Families of rows that turns and mirrors carry onto each other, the same ones carrying the whole set onto itself: the rest of each named row's family, in list order
5 families of 6 rows
nom: .03,-.09,-.12,-.15,.08,-.16,.03,-.05,-.09,.05,-.10,.08,.07,.08,-.09,.07,.12,-.06,.14,.16,.10,.09,-.09,-.06
Nog: .01,.06,.13,-.04,-.19,-.03,-.06,-.13,-.12,.00,-.14,.04,.08,.16,.03,.05,-.03,-.04,.05,-.09,.04,-.03,-.02,-.14
geno: .01,.12,.06,.02,-.19,-.08,-.04,-.07,-.08,-.04,-.08,.01,.06,.24,.07,-.01,.02,-.06,.08,-.11,.03,.00,-.01,-.15
pekev: .05,.05,-.11,-.18,.14,-.14,.03,-.03,-.18,.02,-.18,.10,.12,.00,-.01,.02,.12,.00,.15,.09,.09,.05,-.08,-.07
tese: .00,.17,.02,-.01,.03,.05,-.11,-.03,-.03,-.12,.02,.05,-.02,.12,.07,-.06,.15,-.10,.02,-.05,.06,.00,-.13,-.02
Tazu: -.05,.04,.04,-.09,-.20,-.09,.04,-.12,-.18,-.12,-.16,.01,.10,.04,-.02,.14,.14,.09,.12,-.08,-.08,.03,.05,-.21
Far: .02,-.10,-.01,-.16,.08,.03,-.03,-.02,.02,-.08,-.11,-.01,.06,.00,-.06,.01,.10,.03,.02,-.01,-.04,.07,-.21,.09
bog: -.13,-.01,-.10,-.05,-.04,-.08,.06,-.10,-.14,-.11,-.14,.07,.02,.01,-.11,.03,.35,-.03,.15,.07,-.08,.07,-.03,-.21
Tilo: .01,.08,.05,-.03,-.22,-.09,-.01,-.13,-.08,.02,-.12,.02,.07,.19,.06,.08,.00,-.10,.11,-.09,.02,-.03,-.02,-.11
Masug: -.06,.07,.03,.00,-.08,.06,-.16,-.07,.04,-.05,-.03,.02,-.03,.07,.04,-.11,.18,-.05,.05,-.08,-.03,-.01,-.18,-.01
Baf: -.08,.05,.03,-.15,-.18,-.06,.01,-.12,-.09,-.10,-.17,-.02,.06,-.04,-.06,.12,.10,.14,.19,-.06,-.04,.09,.03,-.20
kap: -.14,.02,.08,-.12,-.21,-.02,.05,-.14,-.10,-.12,-.17,.00,.06,-.01,-.08,.08,.15,.06,.11,-.04,-.08,.04,-.01,-.24
dume: .09,.19,.07,-.09,-.09,-.04,-.01,-.16,-.12,-.07,-.10,.04,.03,.16,.07,.08,.00,-.01,.09,-.09,.07,.01,.01,-.11
vom: .00,.07,-.03,-.18,.11,-.03,-.02,.01,-.02,-.11,-.07,.01,.06,-.07,-.01,.01,.16,.07,.04,-.05,.00,.07,-.23,.06
Nuba: .07,-.09,-.02,-.20,.06,-.04,-.04,.01,-.04,-.03,-.07,.05,.02,.01,.00,.03,.08,.10,.02,.02,.03,.07,-.19,.09
dural: -.14,-.03,-.06,-.04,-.02,-.06,.02,-.06,-.11,-.08,-.12,.07,.06,.05,-.15,-.04,.27,-.06,.14,.15,-.01,.06,-.01,-.28
dok: .07,-.06,-.12,-.04,.15,-.12,-.08,-.05,-.12,.06,-.13,.07,.11,.09,-.06,.01,.14,-.04,.17,.11,.08,.09,-.04,-.08
Sut: .04,-.12,-.08,-.13,.13,-.11,-.02,-.02,-.13,.00,-.15,.07,.12,.06,-.12,.04,.09,-.01,.12,.16,.06,.09,-.07,-.09
Dabu: .06,-.07,.00,-.16,.06,-.02,-.08,-.09,-.02,-.01,-.12,.00,.07,-.05,-.01,.05,.09,.10,.08,-.05,-.02,.08,-.19,.10
roz: -.01,.03,.06,.02,-.05,.07,-.11,-.04,.02,-.04,-.05,.02,.01,.16,.01,-.11,.10,-.13,-.01,-.07,-.01,-.02,-.16,.00
baga: -.14,.00,-.12,-.02,.00,-.02,-.02,-.06,-.05,-.10,-.10,.01,.04,.00,-.12,-.04,.32,-.01,.18,.07,-.06,.10,.00,-.22
vided: -.04,.15,.02,-.16,-.12,-.01,.08,-.17,-.08,-.14,-.13,.02,.05,.00,-.03,.03,.20,.12,.11,-.09,-.11,.04,.04,-.19
fas: -.02,.01,.00,-.01,-.11,.08,-.11,-.01,.04,-.07,.02,.01,.02,.15,.08,-.05,.13,-.11,.01,-.04,-.03,-.04,-.12,.02
zif: -.14,-.05,-.10,-.05,-.06,-.05,.01,-.04,-.12,-.07,-.05,.09,.04,.02,-.09,.03,.33,-.06,.13,.14,-.03,.02,.00,-.22
bir: -.10,.03,.04,-.11,-.22,-.12,.06,-.11,-.08,-.06,-.11,.00,.09,-.01,-.08,.13,.18,.08,.08,-.08,-.10,.02,.01,-.21
zup: .04,-.09,-.03,-.19,.03,-.05,-.02,.00,.06,-.03,-.02,-.01,.07,.02,-.05,.03,.11,.08,.01,-.01,-.03,.07,-.19,.08
Mil: .04,-.06,-.11,-.09,.12,-.17,-.01,-.03,-.13,.05,-.11,.13,.05,.08,-.11,-.01,.20,-.03,.10,.15,.07,.08,-.09,-.10
mevan: .01,.13,.07,.00,-.17,-.07,-.13,-.11,-.10,.02,-.11,.06,.03,.16,.05,.01,.00,-.04,.13,-.04,.08,-.01,.01,-.17
petot: -.03,.04,.01,-.05,-.09,.08,-.06,-.01,.04,-.11,-.03,.00,-.04,.13,.08,-.09,.12,-.05,.04,-.08,-.01,.03,-.20,.04
vus: -.08,.10,-.12,-.07,.03,-.03,.03,-.06,-.15,-.07,-.12,.11,.07,.04,-.03,-.09,.31,-.04,.14,.09,-.03,.00,.04,-.23

Which other rows belong to the same family as mevan? Masug, Baf, dok, Dabu, baga
Which other rows belong to the same family as vom? pekev, tese, dume, vided, vus
Which other rows belong to the same family as petot? geno, Tazu, bog, Nuba, Mil

